Where one turn sends some rows of the set: a few examples, then the rows asked
K945: 5.6, -16.3, 15.4, 8.5, 15.0, -3.7, 1.3, 17.3, 3.5, 9.3, 2.4, -8.7, 12.6, -10.3, 4.9, 5.0, 4.9, 2.6, -10.1, 1.5, 4.9, -3.6, -2.4, 0.3, -10.4, 0.5, -6.3, 11.7, 9.5, -18.7, -15.8, 2.6, 9.0, -17.5, -5.8
K954: -0.4, -8.0, -20.3, 1.6, -5.6, -5.0, -10.8, 0.0, -1.4, 9.9, 12.4, 4.3, 3.0, 9.4, -2.2, 12.0, 17.8, 2.0, -0.8, 2.4, 1.9, -2.4, 12.9, 7.8, 4.2, -2.2, -12.0, 3.8, 4.2, -4.6, 8.2, -2.7, -20.7, -18.3, -0.2
K632: 2.2, -6.1, -1.3, 3.3, -4.1, 5.2, 3.5, 3.2, 7.6, -7.6, -5.6, 5.5, 9.9, 11.5, -17.1, 3.1, 1.3, -13.9, 6.7, -10.6, 3.4, -14.6, 24.4, -1.1, -9.5, -2.7, -26.0, -0.5, 1.8, 1.6, 6.5, -10.7, -11.2, -17.5, -3.4
K389: 7.0, 15.7, -11.8, -2.8, 13.9, 0.8, 2.7, 8.2, 7.0, 12.8, -1.1, 2.5, -5.7, 0.6, -0.2, 9.2, 14.1, -7.7, 16.6, 1.4, 8.1, -6.4, 16.5, 14.2, -3.1, -14.9, -7.7, -4.0, -5.7, -10.9, 5.3, -2.6, -4.3, 0.7, 2.6
K969: -0.5, -8.5, 10.6, 11.1, 3.5, 8.1, -5.4, 7.8, 1.4, -2.7, -4.0, -12.3, 7.7, -13.4, -11.5, -2.0, 16.2, 0.1, -3.9, 4.7, -5.8, -3.3, -10.9, -4.3, -17.9, -3.7, 10.4, 2.2, 15.6, -0.2, 6.7, -1.2, 16.4, -7.6, -3.9
K89: 4.6, -7.3, 1.0, 6.9, 8.0, 13.6, -3.7, -6.1, 6.5, 11.1, -0.8, -9.3, -4.9, 6.4, -5.8, -3.1, 10.2, -12.2, 3.5, 4.7, 0.9, -7.9, 0.7, -6.7, -15.3, -8.3, 9.1, -10.9, 16.6, 3.7, -29.3, -5.1, -8.8, -0.4, 4.9
K966: 1.5, 23.9, -5.3, 3.9, 10.0, 4.0, 22.0, 6.1, 6.9, 4.6, -0.5, 1.5, 2.5, -4.9, 7.4, 2.9, 6.6, -2.8, 2.8, 1.3, -1.0, -6.2, 14.7, 23.1, -10.4, -0.3, -13.8, -1.4, -7.3, -8.9, 1.7, -7.2, -0.6, -12.0, -1.9
K753: 18.2, -19.2, 5.9, -3.3, 19.0, 3.3, 0.0, 5.9, 10.0, 10.5, 4.4, -12.9, 6.6, -9.0, 3.4, -3.6, 8.8, -1.4, -10.2, -6.1, -4.7, 10.2, -4.6, 2.6, -6.9, -3.5, 0.1, 8.6, 0.5, -15.0, -11.7, 4.7, -3.0, -0.8, -2.8
K816: -7.8, -7.4, 8.9, 9.7, -10.7, 2.3, -8.5, 0.6, 6.2, 7.4, -3.8, -5.0, 3.2, -5.0, 10.7, 4.0, 11.4, -8.2, 7.4, 1.6, 4.7, -10.6, 16.3, 36.9, -9.7, 5.7, -13.3, 1.1, -13.2, -5.6, -17.4, -5.1, 9.5, -6.9, -1.7
K20: 1.0, -4.9, 1.8, 9.6, 0.4, 5.4, 2.9, -0.2, 15.8, -3.0, -5.1, 2.2, 8.3, 7.4, -18.2, 7.9, -2.8, -15.9, 0.0, 3.0, 7.7, -15.9, 12.0, 4.1, -12.7, -11.3, -25.6, 3.0, -4.5, -4.0, 5.8, -9.2, -12.4, -24.2, -6.9
K159: 9.9, -11.0, 4.3, 4.6, -3.3, 7.6, -3.9, 7.1, 4.9, -5.2, -7.2, -13.8, 5.3, -13.1, -11.3, -5.3, 15.4, 3.5, -2.9, -6.3, -12.1, 4.0, -9.5, -5.4, -14.3, -5.7, 8.1, -1.1, 13.9, 0.5, 6.0, -4.7, 14.0, 0.0, -6.1
K666: 2.8, -9.6, 0.0, 7.8, -4.1, 2.6, 0.3, 1.3, 2.2, 1.6, -1.8, -9.7, -0.4, 2.2, -4.9, 2.8, 10.4, -3.0, 6.5, 5.4, -2.2, -9.2, 6.5, -14.4, -18.3, -1.5, -2.3, -8.9, 28.7, 3.6, -33.0, -5.8, -5.1, -2.6, -2.0
K537: -1.7, -20.9, 17.3, 3.8, 6.7, 6.3, 3.2, 19.0, 0.9, 7.9, -4.3, -2.3, 4.1, -2.0, 8.4, -0.8, 11.0, -0.7, -2.5, -0.1, 1.9, -5.7, 11.0, -8.1, 8.8, -0.5, -12.1, 4.9, 17.8, -4.0, -20.3, 0.3, 15.0, -14.9, -1.0
K838: -5.0, -10.7, 15.8, 10.5, -1.9, 14.5, -3.2, 10.6, 3.4, -2.1, -11.2, -11.8, 0.8, -10.3, -7.3, -4.6, 14.7, -6.6, -3.0, 2.5, -5.9, -7.0, -8.4, -5.0, -8.1, -7.8, 7.7, -1.3, 12.1, 3.1, 2.2, -5.4, 22.8, -12.8, 0.7
K906: 1.9, 5.8, 2.0, 3.3, -13.9, 0.8, 17.3, -12.0, 0.5, 9.5, -0.3, -5.9, 2.4, -13.5, 17.0, 11.2, 7.3, -0.7, 1.0, 6.8, 6.1, -26.0, -5.6, -1.0, -16.5, -4.8, -14.3, 6.4, 6.7, -6.5, -6.4, -6.9, 3.9, 10.1, -2.1
K36: 9.6, -3.6, 4.2, 9.1, 4.8, 11.1, 2.4, -1.7, 8.0, 7.3, -4.8, -13.9, -1.0, 2.3, -2.8, -3.8, -0.1, -14.0, -3.7, -5.5, -1.6, -9.8, -4.4, 1.9, -24.1, -7.7, 8.8, -10.1, 4.2, -7.8, -31.6, -12.8, -5.8, -10.0, 3.2
K296: 5.7, -5.8, -13.3, 8.8, -0.5, 12.0, -9.7, -12.5, -2.6, 0.2, 0.9, 0.9, 9.1, 11.2, -5.0, -2.7, 17.1, -2.0, -6.1, -6.7, -3.6, 8.3, 2.9, -6.0, 7.2, 6.8, -4.0, -3.5, -3.0, -8.4, 3.0, -2.9, 20.6, 3.5, 0.5
K85: 1.0, -10.5, -7.3, 2.7, 5.6, 5.6, 6.4, -3.7, 7.2, -11.6, -1.6, 0.1, 9.2, 8.3, -17.7, 0.4, 7.0, -16.2, 6.9, -2.1, -3.8, -7.1, 25.5, 0.6, -12.3, 0.9, -20.1, -3.1, -0.5, 1.9, 9.4, -2.1, -18.6, -5.3, -0.9
K301: 0.0, -4.2, -6.1, 11.0, 3.0, 10.6, -2.9, -14.8, 2.0, -1.9, 7.3, -7.2, 12.2, 3.4, -3.0, 1.2, 12.6, -7.8, -17.0, 3.7, -8.9, 6.8, -10.9, -0.6, -6.3, 13.6, -4.9, 4.9, -10.2, -14.0, 2.6, 0.3, 16.6, -5.7, 2.0
K32: -10.4, -5.2, -11.6, 6.0, 3.5, 3.1, -4.1, -0.3, -4.6, 9.3, 9.5, 2.1, 3.3, 9.3, 3.3, 6.6, 14.9, -10.0, -6.6, 2.3, -0.1, -8.2, 13.1, 18.1, 1.3, 1.8, -4.2, -0.1, -8.5, -9.2, 7.3, -4.3, -16.8, -26.5, 9.3
K92: 8.5, -6.2, 2.4, 9.3, -7.0, 0.5, 6.8, 5.7, 3.3, -1.7, -4.9, -15.0, 4.1, -2.1, -1.5, 1.8, -1.0, -4.3, -1.6, -5.0, -5.1, -11.3, 1.5, -5.4, -27.0, -0.3, -3.4, -8.7, 15.5, -7.8, -35.7, -13.2, -2.0, -11.1, -3.5
K796: -4.3, -6.5, 5.3, 2.6, -2.9, 0.2, -20.6, -3.3, 5.2, 16.7, 7.7, -3.2, 4.3, -2.4, 3.2, 7.6, 18.1, -9.4, 11.3, 1.7, 8.0, -7.1, 9.9, 32.4, -16.1, 5.7, -6.2, 8.9, -7.6, -3.7, -9.3, 1.5, -0.4, 0.4, 1.6
K236: -0.5, -9.7, -3.5, 8.9, 9.5, 5.1, 5.5, -7.5, 14.9, -7.5, -1.3, -3.5, 7.1, 4.6, -18.6, 5.3, 3.3, -18.0, 0.2, 10.9, 1.4, -8.8, 13.6, 5.8, -14.9, -6.5, -20.1, -0.3, -6.8, -2.8, 9.0, -0.6, -20.5, -12.1, -4.2
K619: -0.1, -11.5, -6.2, 7.6, -13.5, 4.7, -14.9, -0.5, -0.3, -0.6, -4.4, -1.7, 4.3, 9.8, -6.0, 9.8, 13.1, -4.6, -1.3, -1.8, 1.3, -2.4, 0.8, -15.1, 10.1, -1.2, -15.6, -0.4, -0.2, -12.5, -2.7, -5.8, 28.9, -5.9, -0.7
K441: 0.0, 8.0, -6.5, -14.3, -3.2, -3.7, 3.5, 12.1, 10.4, 8.2, 2.4, -3.7, -11.6, -1.8, -0.7, 18.9, 16.6, -11.0, 19.7, 7.7, -2.0, -7.9, 12.2, -2.3, -3.0, -10.6, -25.4, 5.1, 3.8, -2.7, 1.4, 0.3, -6.5, 0.0, 3.4
K909: -0.5, -10.0, 3.7, 2.0, -23.8, 2.1, -5.2, -3.5, 11.8, 3.6, -1.9, -4.9, 0.4, -4.8, 9.6, 3.2, 13.5, 0.7, 7.6, 0.1, -3.0, -1.1, 16.1, 28.7, -4.0, 6.3, -25.2, 3.4, -3.2, 4.6, -19.5, -6.4, 4.8, -0.6, -9.9
K91: -6.5, -9.2, 1.6, 10.2, -10.2, 3.4, -8.3, -2.7, 3.0, -2.0, 1.6, -10.1, 7.2, 2.2, -4.0, 13.8, 8.7, -11.1, -11.9, 8.1, -4.2, -4.0, -12.7, -9.6, -3.5, 6.2, -16.8, 7.4, -8.0, -18.2, -3.4, -2.5, 25.0, -14.8, 0.5
K817: 11.3, -24.1, 7.5, -7.1, 10.6, 13.1, 2.5, 7.3, 8.1, 9.2, -2.6, -6.4, -1.9, -0.7, 7.3, -9.5, 14.6, -3.9, -2.6, -8.3, -7.5, 7.8, 8.7, -6.2, 12.3, -4.4, -5.5, 1.2, 8.9, -0.4, -15.5, 2.3, 3.4, 1.5, 1.6
K321: -0.2, 4.3, 1.8, -1.9, -13.1, 4.0, 9.2, -9.2, -3.6, 14.7, -0.5, -1.1, -1.7, -6.9, 14.9, 10.3, 11.8, -5.8, 9.3, 0.6, 9.7, -29.4, 0.2, -6.5, -10.2, -7.5, -10.9, 4.4, 9.6, -1.9, -5.0, -7.3, 5.7, 13.3, 4.7
K891: -8.4, -10.9, -10.5, 5.2, -11.0, 1.0, 6.0, 3.9, 0.8, -1.1, 1.0, -6.1, -1.1, 3.7, 8.3, 8.0, 7.3, -10.8, -9.4, 1.7, -9.1, -7.3, 12.7, 17.0, 4.3, 0.0, -17.1, -3.0, -15.1, -12.5, 0.3, -9.2, -12.5, -29.6, 4.5
K282: 5.4, -12.9, 10.3, 3.9, -8.2, 14.7, -1.4, 9.5, 6.5, -5.3, -13.8, -13.9, -1.0, -9.8, -7.8, -8.0, 13.6, -4.1, -1.8, -8.5, -11.9, -0.8, -6.9, -5.9, -5.3, -10.5, 4.9, -4.3, 9.7, 3.0, 2.0, -8.9, 19.9, -5.7, -2.5
K572: -4.7, 15.8, 0.2, -7.5, -7.0, 0.6, 22.9, 9.7, 10.0, -0.2, 3.0, -4.4, -2.9, -7.2, 7.2, 12.5, 9.9, -7.1, 5.5, 7.7, -10.9, -7.7, 10.3, 6.6, -9.5, 4.5, -31.5, 7.7, 2.5, -1.6, -3.1, -4.0, -3.0, -13.0, -0.9
K100: 1.7, -13.3, -17.7, 0.1, -20.5, -7.5, -1.2, 3.5, 4.5, -1.0, 3.7, -4.3, -1.4, 3.3, 3.0, 13.8, 11.1, 1.3, -4.6, 1.5, -7.6, -1.8, 12.4, 7.3, 7.3, -4.5, -24.1, 0.4, -2.0, -8.4, 1.1, -7.7, -16.6, -21.9, -4.8
K754: 5.2, 5.4, -2.9, 4.4, -6.2, 4.1, 20.0, -15.4, -1.3, 6.7, -2.6, -7.9, 1.9, -14.0, 18.7, 3.7, 6.9, -3.1, 1.1, 1.3, 3.2, -21.6, -1.7, 6.2, -16.7, -4.5, -5.4, -1.3, -2.9, -10.3, -4.1, -6.7, 2.1, 17.4, 1.1
K856: 3.7, 3.5, -2.6, -1.3, -6.6, 7.8, 12.4, -12.1, -5.1, 12.1, -3.6, -3.2, -2.0, -6.8, 16.4, 3.3, 12.1, -8.2, 9.1, -4.8, 6.7, -25.2, 4.5, 1.5, -9.8, -7.7, -1.9, -2.5, 0.1, -6.5, -2.8, -7.4, 3.9, 20.7, 7.5
K726: 2.9, -8.6, 0.7, -5.2, -16.1, -0.2, -17.6, -7.5, 10.4, 13.1, 9.0, -2.7, 2.0, -2.2, 2.1, 7.4, 20.1, -1.1, 11.6, 0.6, 0.0, 1.4, 9.4, 24.2, -10.0, 6.7, -18.3, 11.4, 2.3, 6.7, -12.0, -0.3, -5.0, 6.9, -6.1

K816 turns into K796
K100 turns into K891
K969 turns into K159
Now these:
K296 turns into K619
K85 turns into K632
K753 turns into K817
K441 turns into K572
K321 turns into K906
K92 turns into K36

Where one turn sends some rows of the set: a few examples, then the rows asked
K178: 21.7, 7.2, 3.9, 2.6, -8.3, 2.1, -11.8, -7.2, -7.2, -4.0, -5.6, -4.9, 5.4, 12.7, 6.9, -20.8, 5.9, -3.0, 6.9, 4.6, -0.8, -0.6
K526: 20.2, -6.7, 16.0, -2.4, 6.0, 6.7, -19.6, 11.7, -3.8, 2.1, 1.3, -4.4, -11.0, -4.7, 3.4, -8.8, -6.9, 5.6, -1.1, -10.0, 13.5, -1.6
K958: 9.6, 10.7, -3.2, 9.4, 7.8, -1.3, 3.8, -14.7, -8.4, -9.3, -0.8, -17.4, 13.6, 4.0, -4.3, -22.4, 2.1, 14.3, 8.1, -4.8, -6.7, -3.5
K300: -4.4, -8.8, 3.2, 14.6, -3.8, 19.4, -0.7, -21.4, 6.5, 6.9, 5.9, -7.6, 5.0, 0.2, -6.9, 5.2, 2.5, -12.2, 17.2, -3.1, -3.0, 6.4
K547: -0.3, -12.0, 2.0, 16.5, -2.4, 11.9, 2.9, -24.1, 5.4, 4.8, 2.6, -2.9, 12.5, 1.3, -10.7, 5.5, 4.2, -13.0, 14.7, -9.8, -3.3, 0.7
K180: 11.1, 4.4, 5.0, -3.2, 6.8, 3.2, 2.3, -7.6, 5.9, -2.4, 4.0, -14.5, 7.5, 6.5, -3.9, -27.2, -2.2, 8.9, 5.3, 2.9, -7.4, 17.9
K706: 11.6, -8.1, 13.4, 9.9, 3.5, 9.7, 4.9, -13.3, -10.7, 9.6, -4.6, -8.9, -10.1, 21.2, -12.8, -6.1, 1.3, -4.7, 6.9, 9.7, 8.1, 13.9
K445: 19.6, -9.1, 10.0, -1.2, 13.5, 15.8, -5.5, 1.3, -12.3, -10.8, 4.6, 2.2, 0.9, -9.5, -4.0, -13.5, -7.0, -25.0, 7.8, -8.8, 4.7, 1.5
K377: 9.0, -6.9, 8.2, 14.4, 16.0, 5.5, 17.5, -15.8, -7.1, 2.8, -5.5, -12.4, 1.1, 19.2, -22.0, -4.1, -4.0, 2.4, 3.8, 0.4, 2.3, 6.6
K689: 13.0, -14.7, 10.0, 10.9, 16.7, 5.1, -6.0, -9.0, -18.5, -4.0, 11.8, -13.7, 9.6, -15.9, -7.9, -23.7, -4.7, -14.2, 15.7, -13.1, 0.3, 2.6
K962: 8.5, -8.7, 2.3, -0.2, 5.9, 0.7, -8.0, 9.9, -4.2, 4.1, 0.9, 3.4, -12.0, -4.2, 6.3, -12.9, 4.3, 10.5, -8.0, -7.8, 8.4, -12.8
K371: 21.1, -5.9, 4.9, 15.6, 4.9, 13.4, -5.9, -3.3, -21.5, -13.5, 10.1, -2.2, -3.7, -19.6, -5.1, -9.4, 0.0, -9.1, 13.3, -9.2, 13.1, 3.4
K319: 11.7, -17.0, 1.7, 11.6, 11.7, -9.8, -3.7, 10.6, 3.6, 8.8, 3.5, -14.3, 3.2, -6.5, -2.1, -15.5, -4.2, 14.2, -3.9, -10.0, -5.3, -7.6
K320: 10.5, -3.6, 13.7, 13.6, 10.6, 15.9, 2.3, -19.1, -8.9, 15.1, 0.5, -18.6, 5.3, 17.5, -8.0, -10.7, 0.4, 5.9, 11.1, 9.7, 11.0, 0.5
K563: 6.6, -12.2, 6.2, 8.0, -7.6, 5.2, -3.2, -20.2, -16.0, -1.7, 4.6, -6.9, -18.4, -6.2, 6.0, 9.2, 2.4, -4.4, 18.3, -0.2, -0.5, -5.3
K157: -0.9, -10.3, 2.0, 9.3, 12.7, -1.9, -8.0, 11.0, -1.6, 8.6, 4.7, -21.2, -8.3, -5.6, 2.8, -17.4, -6.4, 11.8, -0.5, -5.1, -8.7, -8.0
K565: 9.3, -24.0, 6.3, -3.2, 10.4, -4.9, 7.7, -21.8, -4.7, 8.7, 3.4, -17.1, 8.0, -6.7, -3.3, 0.9, -4.6, -4.7, 17.9, -5.3, -12.9, -0.2
K713: -2.4, -9.4, -2.0, 9.0, -2.7, 14.7, 6.2, -22.9, 0.6, 5.2, 1.8, -2.6, 5.4, -2.9, -11.1, 8.4, 7.9, -10.7, 16.0, -6.6, 0.1, 9.0
K942: 0.8, -10.2, 12.0, 9.1, 10.8, 15.4, 6.7, -22.1, 8.2, -1.7, 18.1, -12.4, -2.4, -9.3, 0.5, 1.6, -10.4, 13.0, 13.0, -4.6, -1.2, -6.4
K226: 13.1, -9.9, -5.9, -1.9, 4.3, -4.4, -4.1, 15.5, -10.5, 5.2, -6.4, -4.9, -12.4, -7.2, 3.1, -4.8, 4.1, 6.4, -3.7, -3.8, 1.9, -4.8
K359: 16.7, -0.8, 9.2, 19.3, 7.6, 12.6, 7.5, -16.0, -10.3, 1.8, -7.2, -5.5, 2.9, 21.5, -11.6, -0.3, 0.2, 1.3, 4.2, 2.7, 12.2, -10.1
K217: 16.3, -5.9, 7.6, 13.6, 19.1, 19.7, 0.4, 1.6, -3.9, -12.2, 14.3, -13.9, 6.3, -17.8, -9.2, -12.2, -14.8, -7.4, 11.6, -8.0, 1.4, 5.8
K711: 20.4, -18.4, 13.1, -1.3, 0.1, 7.3, 3.6, -13.5, 9.2, -3.3, 3.5, 9.2, -1.7, 1.9, 2.0, 9.8, -6.3, -9.2, 5.4, -5.1, 0.5, -7.2
K251: 4.1, -8.0, 11.7, 4.8, 17.0, -1.3, -8.9, 6.6, -7.3, 0.2, 6.3, -21.8, -12.6, -10.9, -7.8, -13.8, -11.6, 14.9, 3.2, -15.6, 0.8, 6.9
K493: 18.1, -9.9, 9.9, 0.6, 20.0, -2.9, -12.0, 6.2, -5.9, 5.6, -1.5, -20.3, 10.7, -7.4, -3.0, -12.3, -10.8, 9.5, 3.4, -17.2, 1.5, -11.3
K349: -2.4, -7.4, 2.6, 7.1, -0.4, 20.9, 1.6, -24.5, 5.0, 6.6, 3.7, 0.4, 10.6, 0.2, -5.8, 4.7, 6.7, -10.9, 14.4, -6.3, 3.1, -0.4
K133: 15.7, -6.9, 4.6, 3.2, 8.3, -7.7, -11.0, 8.9, -20.3, -6.2, -8.8, -8.0, -13.2, -5.8, -5.1, -2.6, -3.9, 1.7, 0.7, -18.7, 4.0, -7.2
K60: 14.7, 9.7, 0.8, 11.1, -6.1, -0.1, 1.6, -4.5, -2.9, -19.4, -3.1, 0.3, -8.4, 10.5, -5.2, -14.1, 1.1, 3.5, -0.2, -2.4, -3.7, 8.3

K713 turns into K547
K180 turns into K60
K319 turns into K962
Now these:
K493 turns into K526
K320 turns into K706
K942 turns into K563
K445 turns into K217

